In the rows, zero is written as 128.
Each path below is one point turned by a fixed rotation once a step. After each direction that follows a path, write how fast that rotation turns it, in degrees a step (0 if it stays still).
Each turn is a multiple of 5 degrees from 10 to 175, or 0.
Each row of a path follows its step; steps can be skipped.
path 1
step 1: [129 123 132 125 129 122 143 142 136 136 124 138 128 120 120 125 127 119
 129 129 127 133 132 123 133 133 127 132 117 127 115 125 124 129 127 130
 121 127 134 130 133 121 137 126 130 118 119 129 128 135 128 114 126 127
 125 133 128 129 142 129 116 119 116 131 128 132 127 125 131 114 127 122
 134]
step 12: [132 129 131 125 113 131 140 129 136 133 129 125 123 144 123 132 120 125
 132 128 130 121 129 126 135 126 135 127 119 132 121 132 119 129 133 125
 128 136 129 133 130 127 126 137 123 120 126 130 136 136 136 138 120 128
 133 122 130 130 127 131 121 129 117 120 127 137 134 125 113 112 137 121
 125]
step 15: [135 131 123 134 124 126 119 139 143 133 144 124 125 123 128 118 126 125
 132 132 141 130 133 120 128 126 140 134 124 129 128 133 120 131 132 125
 125 135 116 126 126 134 132 128 122 121 115 136 126 128 130 136 131 130
 129 111 130 122 125 120 119 134 126 126 132 129 123 123 136 128 129 120
 124]
step 16: [132 134 121 126 133 127 128 133 139 133 134 122 111 120 127 127 125 136
 121 131 112 127 128 123 126 137 126 129 125 141 124 123 139 129 128 129
 127 126 119 121 124 122 130 123 131 134 123 139 118 139 128 136 133 128
 118 133 132 125 129 127 120 136 135 125 135 127 129 128 130 119 141 119
 125]
step 22: [136 136 124 121 129 115 140 136 130 129 131 127 129 121 117 127 124 123
 117 114 125 121 131 118 130 125 123 122 134 124 123 119 124 123 124 124
 124 129 134 128 122 131 119 121 139 130 115 131 123 131 128 131 129 134
 138 127 128 122 128 129 123 139 134 122 128 132 124 133 125 122 138 113
 126]
step 24: [130 126 138 123 135 138 128 133 136 136 137 115 113 132 119 131 119 127
 123 128 129 126 122 134 120 129 129 130 131 136 119 122 124 131 126 138
 123 127 121 129 135 114 128 122 128 135 122 120 131 132 125 128 141 133
 127 127 141 139 132 134 124 122 125 124 125 127 128 117 130 117 127 126
 131]
step 27: [135 131 122 128 122 127 126 134 139 144 138 126 127 128 124 133 143 124
 123 124 123 132 129 125 121 122 124 138 127 132 134 133 124 119 128 143
 131 127 127 120 123 124 126 126 125 123 123 119 130 134 118 127 129 129
 136 134 134 128 140 124 122 125 126 130 141 130 124 124 127 123 146 126
 135]
step 30: [135 122 124 120 115 129 144 133 127 138 134 121 121 128 123 131 128 118
 131 123 131 133 136 121 138 141 127 121 127 130 124 125 115 132 124 136
 125 121 129 130 128 119 122 122 130 123 116 118 135 127 133 129 138 132
 125 128 133 125 117 136 123 124 123 133 126 129 126 125 121 123 138 126
 130]
[127 129 126 130 126 127 126 129 130 126 126 129 126 126 126 127 131 127
 129 127 125 127 127 126 126 128 128 131 130 129 129 127 129 129 128 126
 129 127 130 128 125 128 127 128 128 124 129 126 128 129 128 128 129 129
 129 125 129 129 129 125 128 129 126 129 128 129 128 126 131 130 127 128
 126]	60
[128 129 125 127 128 127 128 130 128 128 129 128 130 129 128 127 129 127
 128 130 131 129 128 130 125 128 126 125 127 125 125 127 127 129 127 126
 128 130 131 130 129 130 125 127 125 129 129 127 126 128 129 128 128 128
 129 127 128 129 129 130 129 132 130 128 127 128 127 127 131 128 125 128
 129]	100
[129 128 130 130 130 132 128 127 128 128 129 127 126 129 129 130 130 129
 131 130 126 127 129 127 126 127 130 129 127 130 128 130 127 128 132 126
 129 127 127 128 131 126 125 128 126 128 130 130 125 128 129 126 128 127
 128 129 128 130 129 128 128 130 129 126 127 128 129 126 128 124 128 127
 127]	90
[128 129 127 130 128 129 130 127 129 128 128 128 128 128 128 125 128 129
 129 127 127 127 126 129 130 127 130 126 127 127 129 130 126 129 130 128
 127 126 130 130 129 128 128 126 131 129 128 127 128 127 131 126 130 127
 131 127 129 126 127 131 131 128 125 125 126 131 128 128 128 130 131 126
 126]	40
[124 128 130 127 128 126 129 129 127 128 129 128 128 129 128 127 128 126
 129 128 129 126 130 129 127 128 128 127 127 129 126 128 128 127 126 127
 127 127 129 128 127 126 127 132 128 128 131 128 130 126 131 126 129 128
 126 127 131 131 126 130 129 127 124 129 129 127 128 128 129 125 129 129
 128]	60
